q_924: [141 118 130  95 134 147 123 106 102  99 129 127  87 154 131 115 149  68
  96  81 126  49 132 126 120 155 171 128 139  79 143 123 148  79]
q_114: [137 118  47  27 100 123  86 128  80 123 127  98  59  92 132  82 151  67
  54 115 129  73 128 120 108 150  62 116 110 110 135 107 148 111]
q_439: [ 98 129 127  87 110 174 160 156 170 161 156 180 161 149 132 160 149 131
 130 138 126 134 128 129 130 127 116 126 125 133 126 129 127 137]
q_744: [ 80 124 127  98  59  92 132  82 151  67  54 180 161 149 132 160 149 218
 192 182 139 216 141 127 157 144 200 139 142 178 151 135 145 177]
q_638: [132 122 128 115 130 133 130 120 124 115 127 124 114 137 130 129 137 116
 125 117 127 111 130 129 126 139 137 127 129 116 133 129 137 119]
where: [155] => q_924, 25
[ 99 129 127  87] => q_924
[ 80 123 127  98  59  92 132  82 151  67  54] => q_114

q_644: [127 129 135 125 130 129 129 131 135 125 106 119 125 134 137 123 128 136
 136 129 137 132 119 130 131 118 127 123 121 131 118 123 121 129 133 126
 131 136 124  74 135 130 131 129 132 131 140 135 135 120 134 131 131 137
 132 131 121 126]
q_759: [128 124 132 133 128 131 120 139 132 136 128 128 130 129 144 125 119 128
 126 126 123 126 101 113 136 118 139 133 129 130 116 123 133 124 135 123
 123 129 134 134 134 134 126 135 129 135 130 125 133 140 139 145 122 130
 128 123 114 126]
q_153: [128 130 123 106 129 132 135 139 123 132 133 116 126 145 124 127 137 144
 115 120 111 141 129 141 144 114 121 134 125 111 138 132 144  74  86 146
 143 102 120 206 138 131 138  97 159  96 124 146 120 102 135 135 130 108
 124 143 133 142]
q_370: [133 139 128 124 133 132 131 132 120 129 134 128 118 137 120 136 128 127
 139 129 123 131 135 113 127 139 139 121 128 134 131 131 126 129 124 123
 126 124 132  49 127 132 122 132 139 132 132 131 120 127 139 128 141 128
 136 126 123 122]
q_934: [128 135 139 123 130 120 125 130 139 129 129 129 121 135 117 136 127 127
 141 127 121 133 108 112 124 139 135 122 123 132 130 133 126 127 123 123
 124 132 131 125 130 129  74 131 131 135 130 135 120 127 141 127 139 129
 135 127 126 123]
where: [206] => q_153, 39
[131 136 124  74 135 130 131 129 132 131] => q_644
[124 132 133 128 131 120 139 132] => q_759
[128 124 132 133 128 131 120 139 132 136 128 128 130 129 144 125 119 128
 126 126 123 126 101 113 136 118 139 133 129 130 116 123 133 124 135 123
 123 129 134 134 134 134 126 135 129 135 130 125 133 140 139 145 122 130
 128 123 114 126] => q_759

q_218: [ 99 142 162 134 128 130 134 113 129 157 119 142]
q_973: [136 121 140 126 127 130 116 123 130  51 128 122]
q_735: [136 121 140 126 127 130 116 123 130 182 118 111]
q_840: [ 99 142 162 134 128 130 134 113 129 157 119 141]
q_104: [123 132 173 133 128 184  85 138 129 177 128  56]
[133 128 184  85 138 129] => q_104
step +1: [123 130  51 128] => [124 131  52 129]
[137 122 141 127 127 131 117 123 132  51 127 123] => q_973
[ 99 142 162 134 128 130 134 113 129 157 119 141] => q_840

q_70: [ 97 143 149 129 117 133 169 171 135 119 154 173  65 147 148 112 162 119
 132 125 147]
q_623: [125 128 120 128  97 126 112 132 119 137 134 139 125 124 147  99 156 119
 109 131 137]
q_707: [126 130 130 129 113 139 131 134 119 149 121 116 126 131 122 103 129 118
 110 119 137]
q_849: [118 123 165 125 103 140 156 144 150 203 131 111 136 134 105 141 111 134
 140 136 144]
q_19: [154 127 136 129 127 141  73 134 106 119 164 149 163 134 123 131 138 126
 118 126 119]
q_538: [117 142 102 130  78 121 141  98 101 216 115 106 128 122 115 108 131 109
 119 156 135]
q_5: [125 120 130 124 137 127 120 126 121 130 122 125 134 134 137 114 139 129
 131 129 125]
q_391: [154  97 136 129 127 141  73 134 106 119 164 149 163 134 123 131 138 126
 118 150 119]
q_776: [103 145 134 126  87 138 149 125 137 150 141 130 105 110 113 113 156 121
 124 134 126]
q_186: [109 135 127 124 125 133 155 136 107  66 117  94 110 134  85  86  67 117
  98 112 112]
q_727: [ 97 143 149 129 117 133 169 171 135 119 129 173  65 147 148 112 162 119
 132 125 147]
step +1: [134] => [135]
step +1: [134 119] => [135 120]
[125 120 130 124 137 127 120 126 121 130 122 125 134 134 137 114 139 129
 131 129 125] => q_5
[156 119 109 131] => q_623
[109 135 128 124 125 133 156 136 107  66 117  94 110 134  85  86  67 117
  98 113 112] => q_186

q_503: [223 148  84  69  85 142  70 108 144 192]
q_649: [223 149  83  71  94 141  70 108 143 193]
q_215: [203 147  99  79 107 134  84 112 137 175]
q_828: [221 140  84  68  92 141  69 113 140 192]
where: [68] => q_828, 3
where: [83] => q_649, 2

q_624: [172 107  86 197 103 126 151 109 116 120  90  96  95 125 120]
q_746: [143 113 124 154  84 114 135 121 105 119 104 116 111 141 146]
q_65: [179  99  86 210  78 117 154 106 102 115  77  91  86 133 132]
q_838: [124 116 149 127  69 104 125 129  97 119 112 129 122 152 165]
q_868: [155 108 111 174  80 114 142 116 103 117  94 107 102 139 143]
q_999: [124 116 149 127  69 111 125 115  97 119 112 129 122 152 140]
where: [139] => q_868, 13
where: [99] => q_65, 1
[155 108 111 175  80 114 141 115 104 117  94 107 102 138 143] => q_868
[122 115 148 127  69 105 127 129  99 118 110 130 124 150 166] => q_838
step -1: [111 125 115  97] => [110 124 114  96]
step -1: [155 108 111] => [154 107 110]

q_733: [ 30 193  87 122]
q_296: [ 87 143 192  94]
q_36: [154 129  59 163]
q_664: [ 87 194 192 168]
q_425: [195  53 135 109]
q_283: [ 87 139 206 193]
q_757: [ 87 143 192 168]
where: [194] => q_664, 1
where: [129] => q_36, 1

q_674: [125 126 112 140 121 126  95 128 139 109 122 155 133 106 125 119 108 111
 130 127 123]
q_497: [124 127 115 135 134 126  93 132 136 124 128 176 134 122 122 125 120 115
 146 126 126]
q_20: [129 126 138 118 124 128 138 128 109 104 133 126 148 119 158 123 118 155
 116 143 148]
q_888: [126 126 109 145 121 126  75 127 147 108 124 210 121 103 122 117 115 105
 155 124 123]
q_611: [127 127 110 143 130 126  99 127 156 118 138 192 116 111 117 123 123 123
 128 130 138]
q_748: [127 127 127 128 125 127 123 129 122 121 126 129 132 125 130 126 126 124
 130 130 128]
q_562: [127 127 144 112 134 127 162 130 103 131 130  75 140 134 144 135 128 143
  98 137 133]
q_711: [124 126 108 141 123 126  88 131 139 117 120 150 137 115 130 120 112 102
 142 122 117]
q_261: [124 126 108 141 123 126  88 131 139 117 120 150 137 115 130 122 101 133
 105 137 138]
step +1: [109 145 121 126] => [110 146 122 127]
[126 126 109 145 121 126  75 127 147 108 124 210 121 103 122 117 115 105
 155 124 123] => q_888
[126  95 128 139 109 122 155 133] => q_674
[129 126 138 118 125 128 138 128 109 104 132 127 149 119 158 123 118 154
 116 143 148] => q_20

q_177: [112 131 169 153 185 112 129 206 130 100 142  91 104  80 149 135  86 115
 158]
q_944: [142 124  90 110  77 139 126  68 126 159 115 168 162 164 117 108 170 119
 115]
q_141: [126 132 136 116 133 135 131 109 127 109 130 105  91 141 109 165 111 184
  93]
q_832: [139 127 100 106  88 141 128  65 126 142 118 148 135 167 102 134 154 155
  96]
q_521: [134 128 113 110 103 139 129  82 127 132 122 134 121 157 109 142 139 162
  97]
q_519: [129 127 124 131 125 126 127 131 128 135 127 136 140 126 133 117 135 111
 138]
q_622: [130 131 127 111 120 138 131  92 127 116 127 114  99 151 105 161 121 184
  89]
q_608: [118 131 155 141 164 120 130 172 129 106 137 100 105 101 136 141  98 133
 138]
q_964: [117 130 156 144 166 118 129 177 129 108 138 102 109  98 140 136  99 124
 144]
q_505: [121 128 144 148 154 116 127 179 130 125 134 122 137  96 150 111 116  89
 163]
q_491: [119 131 152 137 159 122 130 161 129 107 136 101 103 108 132 144 101 140
 132]
q_845: [119 131 152 137 159 123 130 160 129 107 136 100 102 109 131 145 100 142
 130]
step -1: [139] => [138]
[130 131 127 111 120 138 131  92 127 116 127 114  99 151 105 161 121 184
  89] => q_622

q_421: [174 134 139 138 131 129 138 133 175]
q_389: [168 170 158 131 137 128 143 129 141]
q_718: [147 130 128 147 134 128 141 129 220]
q_631: [168 170 158 138 137 128 143 129 141]
q_910: [135 130 129 139 129 128 148 132 182]
q_821: [142 132 129 131 176 128 138 134 149]
q_651: [183 131 143 137 128 158 170 161 143]
q_54: [156 144 148 134 135 128 155 139 158]
[168 171 156 139 138 126 143 128 142] => q_631
[170 158 131 137 128 143] => q_389
where: [175] => q_421, 8
[183 131 143 136 128 159 170 161 142] => q_651

q_830: [115 113 151 145 140 102 121 134 127 130 155 111 116 131]
q_573: [ 45 140 117 140 110  84 187 123 164 193 146 128 124  94]
q_52: [148 127 137  71 121 169 137 123  50 173  90 157 133  97]
step -1: [127 130 155 111] => [126 129 154 110]
[ 45 140 117 139 110  84 186 123 164 193 146 127 124  93] => q_573

q_173: [187 121 160 134]
q_337: [124 121 160 134]
q_86: [124 121 160 101]
q_851: [112  65 135 206]
step +1: [65] => [66]
[124 121 160 101] => q_86

q_518: [103 170 120  52 128]
q_119: [ 63 184 104 170 138]
q_232: [ 63 184 104 170 120]
where: [52] => q_518, 3
[104 170 120] => q_232
step +1: [184] => [185]

q_939: [156  79 188 149 133 141 110 122  57  61 105  68 155 121  50 104  78 138]
q_424: [149  89 145 152 138 139 115 120  62  60  97  60 153 138  52 109  87 143]
q_450: [189  78  84 117 127  99 158 130 138 169  91  51  98 196 111 192  93  98]
q_921: [108 151 182  75 158 127  99 107 118 103 127 160 157  79 188 110  83 144]
q_525: [142  89 163 112 113  93 102 114  80  89 113 105 143 185 153 135 151  63]
q_420: [203  79  89 102 118  92 145 151 118 209  55  26  85 186 118 174  73 107]
q_248: [125  84 152 101 108  86 119 104  40 104 112 134 122 159 169 131 154  64]
q_635: [104 135 182  97 155 180 134 112 105 100 108 130 109  97 152 121  82 132]
q_256: [182  80  79 105 128  99 148 124 134 183  93  56  98 194 109 199  82  95]
q_221: [145  91 161 104 101 118  99 106  32  94 118 149 135 154 181 116 151  71]
q_916: [157  96 139 155 118 143 110 115  61  56  96  68 156 119  56 114  90 135]
q_750: [134 102 161 103 103  98 109 118  76  84 112 114 151 178 148 138 152  73]
[156  79 188 149 132 141 109 121  56  63 103  69 155 120  50 104  79 137] => q_939
[148  90 144 152 139 140 115 120  61  59  98  59 154 138  52 110  87 144] => q_424
step -1: [122] => [121]
[127  99 158] => q_450
[191  78  85 118 127 100 157 130 138 169  90  52  97 196 111 192  93  97] => q_450
[157  79 188] => q_921
step +1: [114] => [115]

q_200: [145 103 127 139 139 118 125 125 125 106 107 124 130 141 149 165 145 151
 132 106 127 132 134 120 113 129 122 123 124 134 143 153 133 123 123 109
 141 122 129 132 129 128 132 130 130 154 127 103 103 134 137 156 128 143
 165 118 134 135]
q_112: [125  95 128 129 125 116 141 125 124  96 102 115 139 158 150 209 145 134
 145 102 139 123 108 132 118 113 121 108 123 145 145 156 142 141 135 110
 165 128 130 117 130 148 165 144 119 152 105 105 102 110 126 160 130 131
 165 117 128 136]
q_771: [107 137 124 117 113 133 142 126 126 128 126 119 130 124 106 108 117 101
 129 148 135 116 104 150 159 110 131 112 122 117 111 108 125 142 139 155
 121 148 127 117 126 137 139 131 119 105 115 159 162 111 120  92 129 111
  96 131 121 124]
q_775: [110  99 132 117 117 117 150 128 129 100 118 116 134 130 128 141 119 114
 128 103 140 124 107 158 130 117 122 109 134 138 130 117 133 175 152 117
 138 136 132 116 129 162 166 136 119 122 104 145 114 107 118 131 129 114
 120 131 121 123]
q_591: [108 150 124 117 113 137 137 126 125 140 130 125 129 123 106 105 117 101
 128 155 134 117 107 140 154 110 131 118 121 117 110 108 124 133 133 157
 120 144 126 118 126 131 134 130 120 106 125 153 164 116 122  91 128 112
  96 130 122 125]
step +1: [128 129] => [129 130]
[131 112 122 117 111 108] => q_771
step +1: [165] => [166]
step -1: [137 124 117] => [136 123 116]

q_383: [ 67 134 106  85]
q_704: [127  89 149  52]
q_483: [127  93 147  61]
[ 66 135 106  84] => q_383
step -1: [67] => [66]
[128  93 146  61] => q_483

q_356: [116 168 112  92  44  95 131 103 171 125 122 122 149]
q_818: [155 118 121 148 166 115 126 134 226 154 155 128 204]
q_98: [146 205  79 135 149 138 214 120  96  78 112 130 156]
q_645: [161 150  99 101 145 106 114 109  56  84 120 123 149]
[148 203  79 134 150 138 213 119  97  76 114 130 155] => q_98
where: [154] => q_818, 9
where: [96] => q_98, 8
where: [78] => q_98, 9

